In the data rows, the value 128 means zero.
A hidden rule labels the rows of this table. It goes by one to three of the table's principal directions, not those with the most spread.
[159 142  98 103 129 134  98 128 158 129 102 113 100 108 123 134 115 123 112 170 140 157 118 126 136 146 117 150 111 117  90 135 146 128 140 115 139 114 136 118 111 120 104 132] Z217
[145 134 149  87 124 102 124  99 110 120 170  97  95 124 103 110 114 176 115 127 154 118 150 122  83  99 152 100 102 217 154 131 137 104 102 176 115  83 138 170 102 131 117 125] Z316
[143 118  98 131 117  89  99 118 125 153 154 115 120 127 108 125 123 152  96 119 118 152 111 132 113 144 162 122  95 169 137 110 139 118 129 139 128  93 158 151 119 108 137 122] Z590
[129 136 133 115 132  82 117 103 115 133 180 117 123 150 120 101 115 171 105 100 158 143 115 128 118 133 170  94 108 184 161 113 159 105 126 142 126  92 175 170 122 156 142 137] Z335
[157 108  92 123 129 132 103 129 131 144 142 124  86 133 118 143 137 127  93 147 147 129 131 137 138 144 126 146  82 153 120 111 135 117 121 143 134 110 137 162 109 124 118 110] Z24
[132 116 115 126 132 169 150 124 143 139 129 134  80 146 132 167 137  99 128 177 182 115 152 136 174 155 102 161 108 135 111 136 130 125 143 119 128 136 116 135 121 139 120 109] Z316
[ 98 143 171 104 129 167 202 120 113  92 159 128 115 166 142 145 136 117 161 129 185 113 178 114 147 123 130 108 125 123 160 136 134  89 124 153 145 161  95 161 102 173 145 135] Z335
[123 137 130 134 141 109 157 146 150  98 119 143 157 133 138  89 111 113 135  87 120 125 115 107 126 100 122 103 163  79 140 121 135 129 140 127 138 147 124 143 138 152 112 154] Z316
[131 139 124 128 128  81 111 147 126 115 112 121 189 102 121  92 123 147 130  86  67 142 105 110  86  94 157 111 141  94 136 106 134 129 109 155 150 127 127 133 124 102 135 144] Z258
[166 156 141  85 135 151 111 121 112 100 131 136  66 147 139 115 129 145 122 152 168 108 137 121 107 141 108 103  88 171 136 130 128  91 100 166 121 122 139 180  84 164 114 107] Z24
[143 135 144 117 158 105 132 150 141 116  84 127 148 118 128  84 123 124 145 117 101  99 116 118 110  93 114 136 162 101 111 124 139 131 103 147 147 141 106 131 120 128 108 126] Z217
[140 102 163 116 139 155 120 124 100 176  91 155  77 117 166 133 160 149 186 186 132  53 142 155 147 134  76 136 153 175 104 178 101 144  88 136  99 134 126 117 141 132 133  60] Z316
[126 112 132 141 151  86 115 154 155 143  98  92 180 105 103  72 113 120 133  92  72 105 117 115  99  73 151 149 167  81 103 107 182 141 105 119 180 116  77  99 116 109 118 147] Z590
[134 134 115 120 128 142 123 128 110 130 115 167 106 125 164 153 145 143 129 158 144 132 120 139 160 158 101 116 113 130 128 139 107 121 133 125 111 138 173 140 139 138 142 104] Z24
[129 141 140 128 133 147 110 132 139 140 100 125 119 134 138 106 136 112 167 145 123 100 124 124 122 144 118 146 146 111  86 144 137 138 102 108 150 144  92 114 115 142 133 111] Z217
[118 124 120 141 120 166 149 139 147 123 134 140 130 146 136 146 134  91 151 148 150 122 146 119 153 141 122 141 125  92 120 134 128 138 149 115 146 153  92 126 129 136 134 127] Z316
[ 72 103 118 168 124  24 165 137 129 146 139 106 240  87 102 101 112 149 118  46  37 162 105 121 103  72 195 107 186 109 159 114 128 155 152 116 131 106 140  94 178  74 152 170] Z24
[103 116 107 144 135 136 167 140 170 114 143 133 144 136 135 134 110  86 124 130 160 140 138 121 167 122 130 128 149  88 127 148 137 157 191  79 132 138 117 114 159 155 113 156] Z590
[137 114  92 151 133 145 134 136 160 149 145 134 118 161 129 148 126  86 110 145 161 142 118 132 172 166 132 150 114 108 124 107 149 133 163 106 140 130 130 134 130 140 124 126] Z590
[154 150 100 101 132 211 116 155 178  76  97 123  98 120 138 148 116  70 117 181 177 134 156 106 151 125  85 160 101  41  83 133 155 130 152 100 169 153  76 116  93 159  86 151] Z24
[122 170 152 122 107 150 119 115 106  94 118 140 130 133 135 136 131 133 143 107 123 141 122 116 103 148 117 111 122 116 140 127  93 112 111 144 105 154 140 132 115 138 137 135] Z24
[130 134 138 137 103 193 121 127 115 137  99 148 102 121 146 150 157 112 176 143 129  76 149 113 127 139  84 149 120  98 108 114 106 118  74 157 133 155  86 137  98 123 139  95] Z590
[144 123 127 116 108 118 104 109 104 138 150 115 108 115 111 146 122 165 101 132 124 145 131 135 104 129 141 111  93 182 155 122 122 111 123 154 102  93 160 133 116 103 130 123] Z316
[167 108 112 125 162 121  72 133 162 159 107 105  90 125 115  97 109 115  95 170 134 119 105 157 133 134 113 161 139 162  78 153 160 166 145  71 124  93 128  86 142 136  83 122] Z217
[110 136 136 140 131  95 150 136 122 104 121 142 174 126 132 105 122 134 128  81  96 148 109 122 121 110 135 104 159  99 149 125 112 133 141 129 120 145 144 126 154 127 129 156] Z24
[186 134 110  80 129 172  55 120 153 141 113 102  26 112 132 118 119 127 119 197 169 100 141 131 108 147  96 142  89 169  71 161 151 125  99 114 133  96 112 139  78 160  88  94] Z217
[127 150 168 108 107 138 120 121  82  92 162 123 134 150 120 132 135 160 135 100 122 139 145 120  82 125 155  92  89 146 173 120 118  89 101 177 133 143 123 158  95 132 156 131] Z24
[134 116 137 115 118 149 131 116 100 143 130 143  78 120 147 145 147 148 143 153 142  93 149 137 129 134 102 114 117 178 134 149  97 120 103 151  98 121 137 149 124 133 130  92] Z24
[ 98 146 171 139 133  41 146 115  97 127 139 113 194 152 102  78 124 171 146  48  80 147  99 122  90 119 188 107 153 145 165 106 140 103 107 163 138 132 146 143 128 116 167 149] Z335
[109 113 138 150 138  85 118 128 126 153 126 112 164 114 113  90 125 144 133  93  80 112 112 133 106  99 148 132 166 134 115 124 147 146 107 106 145 112 114 101 146 109 140 133] Z316
[ 72 138 108 166 122 115 207 140 149  91 157 149 199 163 130 148 122  92 122  69 136 187 123 107 179 136 157 121 142  30 160  93 142 111 184 106 167 176 130 138 150 138 161 183] Z316
[108 102  99 164 127 130 143 133 146 149 130 142 141 123 141 140 130 101 118 115 124 136 117 138 168 135 118 138 156  97 120 128 119 157 156  86 118 133 138 108 169 131 124 139] Z335
[124 140 136 120 133  91 119 116 136 119 140  85 153 120  95  94 111 142 112  88 111 148 120 120  95  99 160 135 141 132 122 107 156 123 108 133 150 108 115 125 117 120 119 162] Z335
[119 145 166 125 115  94 120 105  60 119 147 150 160 123 138 115 145 197 135  80 102 130 112 132  96 114 141  81 130 175 182 107  93 111  88 185  89 119 184 154 145 117 158 127] Z24
[106 111 109 135 107 180 191 125 126 113 158 144 103 137 138 199 133 101 108 148 184 137 174 123 180 135 111 124  96 116 167 119 114 108 172 135 110 135 131 142 126 136 129 138] Z590
[141 138 150 120 149  76 122 122 135 141 104 104 145 123 103  90 107 147 127 115  94 141  97 134 104 117 142 134 161 148 121 126 151 124 119 130 129 111 139 102 127 105 116 137] Z335
[176 137 120  73 132 170 127 115 131 100 112 142  36 115 145 158 120 142 101 191 193 135 147 136 156 135  65 122  95 158 122 154 116 104 138 147  95 118 168 153 112 150  80 120] Z316
[116 119 113 157 141 174 159 145 173 135 105 141 124 154 134 154 126  61 141 165 161 123 134 130 191 156 100 176 145  66  95 134 147 148 174  73 150 161  91  89 140 139 120 132] Z590
[122 110 130 143 124 103 103 118 114 161 141 108 135 117 119  94 140 144 137 100 101  95 124 131  96 111 148 131 143 168 119 120 125 146  83 139 125 102 111 138 133 122 132 117] Z335
[164 143 143  92 126 149  71 126 126 129 117 109  81 121 132  83 130 145 155 150 137  78 140 113  79 119 121 122 108 155  97 140 152 118  69 151 151 110  89 154  77 154 116 102] Z335
[170 115 114  94 149 109  63 118 160 149 104  63  79  90  90  85 107 138  97 169 125 118 130 143  94 102 126 172 129 183  59 155 166 156 108 102 140  69  99  98 113 118  71 134] Z316
[150 127 141 109 157 156 108 131 160 113  93 106  90 135 119 109 115 101 123 159 154 126 130 147 147 125  90 174 148 110  72 163 149 149 138  85 139 142  97  91 133 155  79 147] Z590
[ 82 130 137 135 117  95 196 126 104 104 149 141 192 116 133 144 136 153 134  70 114 151 140 110 142  90 150 101 143  90 178  96 120 101 126 168 139 145 148 154 142 113 162 157] Z316
[182 136 130 109 158 211  79 158 168 102  45 127  70 125 134 116 127  67 134 198 148  87 135 136 136 131  46 192 133  80  48 160 132 160 123  94 137 158  63  84 109 151  58 120] Z590
[128 114 145 129 144 133  96 145 133 144  74 115 142  89 133 116 130 119 146 156  84 100 126 147 113 106 108 153 168 122  86 174 113 179 126  89 114 128 100  57 153 112 110 117] Z217
[125 114 125 127 141 158 124 134 161 132 143  87 117 139 103 132 116  88 115 156 167 106 161 126 133 116 142 167 115 129 107 130 170 145 145 100 153 111  69 107 108 145 109 138] Z590
[133 149 129 107 123 141 106 120 113 112 122 112 120 122 120 139 138 138 119 139 131 140 137 126 113 136 133 145  98 133 113 118 129 112 104 143 141 127 121 134 101 122 134 131] Z217
[166 107 121 129 120 181  74 118 105 176 137 139  49 150 136 149 160 130 135 191 159  77 140 151 133 176 104 152  76 198 107 130 122 128  92 139 118 111 117 146 103 129 135  63] Z24
[144 106 125 131 117 102  75 119  84 168 123 111 110 111 112 123 151 172 110 123  75 123 117 152  93 137 143 137 100 188 121 119 118 119  80 151 122  98 139 127 115  86 145 102] Z24
[133 132 141 107 140 154 173 127 120  97 141 139 105 150 133 149 132 121 120 139 175 122 155 125 152 118 107 124 112 130 153 117 127  99 131 161 127 143 128 162 114 147 117 132] Z258
[147 124 124 124 116 107  94 114 117 153 140 103  97 128 101 107 129 153 119 119 105 118 124 128  85 134 146 130 103 179 118 113 142 106  84 148 141  98 117 147  93 106 134 110] Z24
[154  90  95 156 111 121  76 120 101 195 125 146  93 113 131 149 153 154 108 141  96 114 105 156 132 160 114 139 101 180 124 111 105 134 102 138  97  97 168 130 138  86 139  81] Z24
[148 129 150  97 120 100  89  98  93 157 163 116  90 122 126 104 133 194 140 136 129 104 129 136  83 126 149  93 108 225 137 142 132 111  76 160 119  86 152 162 110 128 147  90] Z258
[126 131 180 117 142  94 105 127 107 132 129  68 177 122  84  81 122 157 135  96  83 107 136 124  62  73 177 141 139 150 134 102 175 120  76 161 165 102  75 102  96 100 136 145] Z217
[ 70  98  90 202 119  18 175 132 119 159 158 145 245 129 110 127 130 143 100  32  52 199  75 136 153 129 196 117 164 101 176  81 112 145 175 118 123 128 189 122 202  71 176 166] Z316
[128 117 128 143 110 152 134 122  96 145 146 158 103 145 138 174 145 136 123 144 132 126 132 142 141 163 117 113  97 159 158 123 100 110 133 137 102 133 155 133 127 112 155  95] Z217
[132 150 126  96 123 136 153 112 152  80 163 118 106 131 125 125  95 128 106 120 185 156 144 109 128 109 126  95 121 129 149 137 139 113 159 128 119 117 143 155 122 168  96 168] Z24
[139 153 141  94 136 222 138 149 162  71 111 118  91 141 138 142 120  71 144 180 184 107 177 107 136 120  91 146 111  68  96 153 152 121 140 105 167 163  49 115  84 174  98 141] Z217
[127  95 139 120 152 153 154 158 127 144  99 142 128 113 153 161 142 114 147 178 132  86 158 140 162 107 104 139 136 110 129 152 128 139 141 129 130 142 111 106 133 125 130  93] Z217
[137 132 128 125 143 168 125 136 146 111 125 124 105 164 131 129 131  91 123 142 166 134 134 134 159 151 114 156 118  92 105 129 151 123 138 105 156 156 102 128 115 166 114 141] Z258
[ 92 119 127 162 127  90 182 129 151 122 163 108 180 157  99 105 112 100 127  65 119 148 126 113 128 111 173 128 158 104 152 103 144 131 153 124 148 135 101 136 141 128 132 170] Z217
Which label does each new row get?
[ 82 135 176 121 109 125 154 102  97 136 170  98 151 138 118 138 134 154 164 118 133 128 160 127 109 124 177 112 132 163 153 144 137 114 116 133 137 123 105 114 119 127 174 132] ~ Z217
[121  95  97 145 122 131 166 144 122 134  89 170 132  65 154 170 141 127 117 132  92 112 134 131 156  91  70 123 155 102 134 130  69 146 135 136  86 133 156 117 170  85 112 113] ~ Z258
[ 89 129 138 149 125 109 176 127 129 119 152 138 170 149 135 127 124 118 142  92 123 153 122 125 145 132 152 106 159 105 154 134 120 132 159 109 127 150 135 123 158 139 149 151] ~ Z335
[ 88 109 150 146 106 106 119 108 100 184 147 110 148 110 131 121 145 159 173 119  93 101 136 137 106 128 165 119 153 173 124 152 121 148  97 115 122 106 115 103 143 111 173 103] ~ Z217
[161 210 151  87 117 172  98 123 136  57  92 137 108 147 136 106 116 122 155 140 153 152 115  97  97 158 102 121 107  85 108 129 127  97 110 150 142 165 118 145  80 159 112 147] ~ Z590
[138 117  92 153 120 104 111 117 136 152 165 135 110 165 111 128 129 127 103 121 136 162 100 141 143 178 151 135 100 157 125 113 133 125 148 112 134 120 154 153 138 121 141 123] ~ Z316
[176 116 116  86 136 139 113 129 111 143  90 149  53  79 152 133 144 161 128 183 132  68 144 130 114 104  69 117 111 188 113 140 100 115  76 179  99  98 147 167 105 114 100  69] ~ Z258
[134 104 114 125 134 123  94 137 129 153 118 110 130  90 126 132 130 140 110 139 107 112 133 137 122 101 129 141 125 128 110 126 147 142 111 115 139 101 124 106 126 113 125 118] ~ Z217
[123 132 119 120 112 137 135 112 115 125 165 130  98 135 134 128 134 138 126 132 158 112 148 117 116 135 138 102 103 176 143 128 117 117 118 143 117 108 129 169 115 147 135 118] ~ Z24
[ 75 160 135 142 127 136 176 144 149  77 107 134 199 131 139 138 115  91 141 103 121 178 126 110 155 129 139 127 164  27 130 138 130 137 185  80 147 176 114  81 151 143 141 186] ~ Z590
[131 152 147 113 124 132 117 126  95 117 131 136 135 125 138 117 141 155 141 125 122 100 135 113  92 118 136 102 109 152 148 108 126 106  86 169 131 119 127 154  99 127 150 109] ~ Z217
[139 156 131 129 149 119 105 121 175 103 131  92 126 164  95  71  95  93 113 107 149 149 105 121 112 137 142 155 146 115  89 126 169 142 141  84 154 128  96 115 121 163  91 172] ~ Z24
[135 190 160 112 143 102 118 114 145  76 132 103 160 170 100  65  96 125 127  94 143 172  96 112  95 138 160 124 144 122 127 119 157 122 141 124 143 135 123 126 119 157 110 184] ~ Z24
[150 105 108 134 143 136 107 126 159 167 129 136  73 141 133 131 120 111 123 179 151 117 114 154 157 162 105 145 133 162  89 166 136 153 153  70 121 118 137 108 148 137 113  94] ~ Z258
[134 161  95 125 106 179 160 138 154  82 114 163 120 137 150 167 124  87 130 145 166 165 132  99 163 160  98 123 106  54 135 115 108 110 168 137 127 165 136 151 115 142 116 148] ~ Z24
[163 151 138 107 120 125  80 127  80 124 107 145 122 112 132 133 148 176 125 135  94 120 113 128  85 134 120 114  86 157 141 100 108  97  73 189 120 122 157 152  95  94 148  94] ~ Z217
[112 141 110 134 124 160 139 125 152 135 133 124 117 146 132 157 128  88 137 179 170 134 142 125 154 173 138 151 114 132 108 145 131 143 168  89 129 129 109 109 125 140 136 122] ~ Z24
[155 132 116 121 133 153 102 127 129 114 146 130 101 152 125 136 124 123  90 140 164 147 123 136 141 147 121 132  91 133 135 111 144 118 142 126 128 122 145 140 118 147 112 138] ~ Z217
[103 141 161 116 144 144 164 143 143  84 117 120 164 136 132 122 117 105 151 125 142 134 149 119 140 101 129 131 156  71 128 153 142 137 157 110 149 163  92 101 136 154 121 163] ~ Z590
[110 128 148 146 126  72 147 137  97 137 103 141 203 105 121 120 141 160 152  90  55 128 109 123 103 101 150 120 155 120 156 105 104 127 107 174 123 136 141 120 145  69 160 122] ~ Z316
[161 146 121 116 151 129 102 135 151 117 112 121 108 156 116 104 118 108 115 156 142 143 107 134 127 156 125 151 118 134  98 133 146 133 142 112 142 132 120 125 118 138 104 130] ~ Z258
[177 155 106 102 125  90  62  90 127 134 169  97  72 153  96  87 105 165  72 127 159 164  94 133  86 169 162 113  77 231 130 108 151 106 117 143 110  65 178 174  99 143 105 135] ~ Z217
[132 137 116 134 133 170 137 117 148 133 157 140  90 179 135 149 127  97 122 160 204 129 133 129 176 178 121 143 100 131 125 115 156 115 152 105 139 133 131 145 116 167 132 122] ~ Z24
[125 132 151 124 166  48 139 137 147 104 119  83 200 119  84  63  91 139  99  69  91 150 105 123  92  62 169 130 175 120 142 109 168 141 141 134 142 106 123 105 142 117  97 186] ~ Z316
[128 128 153 100 118 115 123  96 107 153 157 103  92 134 120 131 127 170 139 144 150 129 143 138 118 141 151 114 110 195 138 146 146 101 108 144 126 101 143 141 106 133 148 111] ~ Z24
[138 107 109 131 123 142 143 124 124 153 158 164  71 169 147 163 145 126 132 158 170 123 133 142 173 180 117 121  90 156 138 140 118 107 143 132 124 144 156 176 125 146 150  82] ~ Z590
[124 121 108 130 125 239 163 149 164  96  88 159  76 134 167 185 141  47 144 188 188 117 167 129 206 154  47 168 131  42  86 167 100 148 172  81 123 188  86 106 138 170  91 133] ~ Z316
[133 109 163 131 142 113  77 132  85 171 125 112 134 133 122 107 152 163 141 126  86  84 124 152  94 123 150 136 119 170 124 123 150 124  71 138 147 115 112 112 110 114 163  88] ~ Z24
[173 165  87  86 116 216 102 130 185  66 105 130  43 114 136 148 103  83 105 191 207 140 153 100 143 140  63 147  85  80  76 146 138 123 153 103 138 135 104 140  89 169  64 149] ~ Z335
[117 106 160 111 136 117 130 129 106 133 130 103 140  93 121 122 128 157 133 127 107  95 157 135 100  70 135 118 144 158 139 148 130 138 107 140 121 106 110 106 131 116 126 124] ~ Z24
